Each row has a name. Each question is about the rows just above it.

(132): [ 73  11   2   6 -10  46 -35  13  50  48 -86  58 -56  71  25  27  44 -47
  21 -43  -8 -10 -36 -12  -4  32 -75 -79  45 -25  58 -80  18  25 -38 -22
  45  33  22]
(40): [-39 -31  32 -22 -46  34  69 -15 -52  27 -18 -14 -17  -6 -50  35 -17  50
  -7  36 -35 -44 -25 -26 -46  40  83  20 -93 -36  45  60  -4 -43  34  -2
  84 -65  76]
(108): [  0  46  79 -11  -5  43 -32 -15  59  36 -39  67  11 -36 -36  35 -20  82
  21  89  31  -9  55 -36 -43 -24 111 -13  12  36   7  -5 -61 -40 -10  -5
  31  41  42]
(31): [ 18 -20  40 -35  24  30  30 -24  54 -35  26  89 -36  41   1  31  86 -83
  32 -51 -73   3  72   6  16   9 -81 -27  18 -31 -39 -49  42  50  15 -20
  41  58 -18]
Whose row is [-39 -31  32 -22 -46  34  69 -15 -52  27 -18 -14 -17  -6 -50  35 -17  50
  -7  36 -35 -44 -25 -26 -46  40  83  20 -93 -36  45  60  -4 -43  34  -2
  84 -65  76]? | (40)
Whose row is [ 18 -20  40 -35  24  30  30 -24  54 -35  26  89 -36  41   1  31  86 -83
  32 -51 -73   3  72   6  16   9 -81 -27  18 -31 -39 -49  42  50  15 -20
  41  58 -18]? | (31)

(61): [-111   15  -31   86  -57]
(158): [-112   15  -31   86  -58]
(152): [-111   15  -30   90  -59]
(62): [-111   83  -31   84  -58]
(128): [-110   15  -31   84  -60]
(36): [-111   15  -31   82  -58]
Go on from [ 15 -31  84] to the end of its row. | [-60]
Whose row is [-111   83  -31   84  -58]? | (62)

(112): [-47 -43   7 -33 -21  -1 -12 -34 -17 -32 -17 -10 -41 -26 -23 -16  -5 -11
 -24 -23 -42 -15 -11   1 -11 -15 -13  -8 -38   5 -33]
(68): [-40 -34  54 -15   8  35  20 -19  14  -9  15  21 -28  -2   3  14  31  21
   5   3 -27  18  24  42  18  14  18  29 -22  49 -18]
(97): [-18 -28  53 -26 -30  33  33  37  54  -6  15 -13 -10 -25  14  48  24  20
  16  37  30  45  43  41  53  20   3   4 -26  36  -1]
(138): [  3  27  31  35  47  63  19  -9 -19  -5  13  77   6  36   9   0  45  38
 -15 -11 -52 -10   4  48  90  39   0  -4  -6  32  27]
(166): [ 22  42  -9  25   0  33  33  38 -27 -35 -19  55  17   5  -5   2  24  25
 -52 -13 -45 -30 -16  23  89  25  14 -24 -18  10  49]
(9): [-33 -40  69 -22  -4  29  34   6  49   7  28  -1 -21  -8  17  39  32  23
  31  30  16  48  47  44 -11  14  46  60  -7  64 -18]
(32): [ 42  56 -30  26 -19  52   2  57 -27 -36 -28  38  33  -5  -5   8  10  17
 -56  29  16 -30 -20   6  77  18  24 -27  -9  -5  62]
(156): [-39 -37  66 -18   2  43  30  -6  29  -7  20  18 -27  -5   9  27  37  26
  12  14 -14  31  36  50  15  18  35  45 -20  63 -16]
(187): [-35 -27  55 -16  -6  54  25   1  16 -23   8  27 -25 -11   2  23  37  27
 -10   6 -30  16  25  49  35  19  35  32 -30  58  -4]
(10): [-18 -28  53 -26 -30  33  33  37  54  -6  15 -13 -10 -25  14  48  24  20
  16  37  30  45  43  35 -10  10  64  58 -10  58  -2]
Go on from [17  5 -5  2] to the end of its row. | [ 24  25 -52 -13 -45 -30 -16  23  89  25  14 -24 -18  10  49]
The rest of the row after [ 8 10]: | [ 17 -56  29  16 -30 -20   6  77  18  24 -27  -9  -5  62]
After [-27 -35], its row goes on with | [-19  55  17   5  -5   2  24  25 -52 -13 -45 -30 -16  23  89  25  14 -24
 -18  10  49]
After [30 16], its row goes on with | [ 48  47  44 -11  14  46  60  -7  64 -18]

(173): [-37  74  11 -27  97]
(11): [  19   84    4   26 -104]
(147): [ 37  80  -2  28 -95]
(129): [ 31  75  11  21 -97]
(89): [ 20 -25 -38  -2  61]
(65): [-28 -77  -6 -21 103]
(118): [ -39   79    6   19 -106]
(13): [-35  75  11 -26  99]
(139): [-39 -78  -4 -29 102]
(196): [ 32  79   6  19 -96]
The one value in (118) and (11): | [19]
The one value in (139) and (118): | [-39]
After [-39  79   6], its row goes on with | [  19 -106]
The rest of the row after [74 11]: | [-27  97]

(104): [  0 -15 -21   7 -10  -9   7   9 -10   1  -1 -15  -5   4   0 -30   1   1
   6]
(143): [  4 -15   2  12  12   5   7 -14   6   1  -4  -1  -6   1   8  -1  18   1
   4]
(73): [  4 -10   2   7   5   5   7  -3   6   1  -1  -1  -6   1   0   1   8   1
   2]
(25): [  4 -15   2   7  12   7   7  -2   6   1  -1  -1  -6   1   0   1  18   1
   2]
(146): [-36 -28  14  -7 -25   2   7  -2  17  30  24  -2   3   1 -19   1 -17  25
  12]
(49): [  4 -15   2   7  12  15   7  -2   6  -3  -1  -1  -6   1   0   9  24   1
   2]
(165): [  4   2   2  21  12   5   7 -28   6   4 -11  -1  -6   1  19  -8  18   1
  11]
(122): [  4 -12   2   7   5   5   7  -2   6   1  -1  -1  -6   1   0   1   6   1
   2]
(66): [ 21 -41   6  29  58  69  26  -2  15 -30  -1  -1 -24   1   0  46  88   1
   7]
[  4   2   2  21  12   5   7 -28   6   4 -11  -1  -6   1  19  -8  18   1
  11] is in which row? | (165)
Whose row is [  4 -10   2   7   5   5   7  -3   6   1  -1  -1  -6   1   0   1   8   1
   2]? | (73)
Go on from [ 5  5  7 -2  6] to the end of its row. | [ 1 -1 -1 -6  1  0  1  6  1  2]

(80): [-49 -41  13 -32 -29 -27  -3 -28 -40 -12 -43 -30 -60 -63 -74 -54]
(102): [  34  -38  -91  -15   17   25   26  -27  -28  -89   15  -26   71   83
 -117  -64]
(7): [ 24 -40  13  27  17  25  26  29  27  17  16  23  20  20  21 -43]
(53): [-12 -42 -65 -33 -41 -42 -73 -39 -21 -64 -21 -38   3   8 -75 -54]
Whose row is [-49 -41  13 -32 -29 -27  -3 -28 -40 -12 -43 -30 -60 -63 -74 -54]? | (80)
Whose row is [  34  -38  -91  -15   17   25   26  -27  -28  -89   15  -26   71   83
 -117  -64]? | (102)
Go on from [17 25 26 29 27] to the end of its row. | [ 17  16  23  20  20  21 -43]
The rest of the row after [17 16]: | [ 23  20  20  21 -43]
Which row holds [-12 -42 -65 -33 -41 -42 -73 -39 -21 -64 -21 -38   3   8 -75 -54]? | (53)
Go on from [-40  13] to the end of its row. | [ 27  17  25  26  29  27  17  16  23  20  20  21 -43]

(137): [ 39  50  27  -6  57 -33]
(157): [ 63 -15   5 -25  55 -14]
(144): [-63  13  -3  31 -53  11]
(188): [ 50 -30 -27   4 -60 -40]
(50): [-68   1   7 -39 -47   3]
(92): [ 50 -32 -79 -98 -14  75]
(19): [ 62 -13  21 -13  61 -13]
(175): [-68  20  -7  23 -61  18]
(160): [ 50 -31  21 -13  60 -29]
(74): [-31 -30  18 -13  63 -28]
(94): [-63  -5   8  47  20  -3]
The rest of the row after [ 21 -13  60]: | [-29]
After [ 50 -31], its row goes on with | [ 21 -13  60 -29]
Which value is in both (92) and (137)? | [50]
Whose row is [ 50 -32 -79 -98 -14  75]? | (92)
Whose row is [ 62 -13  21 -13  61 -13]? | (19)
Which value is in both (175) and (94)? | [20]
After [27 -6], its row goes on with | [ 57 -33]

(41): [ -21 -111  -83  -23  -17]
(4): [ -60 -104  -72  -65  -55]
(81): [  89 -110  -83  -23  -17]
(82): [112  63  90 -21 108]
(183): [-80 -80 -77 -85 -80]
(86): [-100  -85  -51 -106  -94]
(110): [-75  12  -2 -68 -77]
(69): [ 89  67  63 -72  91]
(57): [60 97 68 70 59]
(170): [-96 -83 -67 -96 -91]
Which value is in both (41) and (82)? | [-21]
The one value in (69) and (81): | [89]
The one value in (4) and (69): | [-72]
After [-77 -85], its row goes on with | [-80]
Go on from [-85 -51] to the end of its row. | [-106  -94]

(159): [ -1 -10  -9   4 -17 -41   8  -3]
(22): [-100  -95   18   19  103  -63   18  111]
(17): [  9   4  -1 -11  19 -23 -10 -22]
(78): [ -6 -21  12 -23  15 -29  16   1]
(130): [ -2   1  -4  10 -15   3   3  -3]
(134): [-23  19  -4   5  -3   2 -10  14]
(35): [ 37 -21  13 -14  23 -30  -8   3]
The rest of the row after [-21  12]: | [-23  15 -29  16   1]
Shared by (17) and (22): | [19]
After [3 3], its row goes on with | [-3]
After [ 19 103 -63], its row goes on with | [ 18 111]
Which value is in both (35) and (130)? | [3]
Where do [ -2   1  -4  10 -15   3   3  -3] appear? | (130)

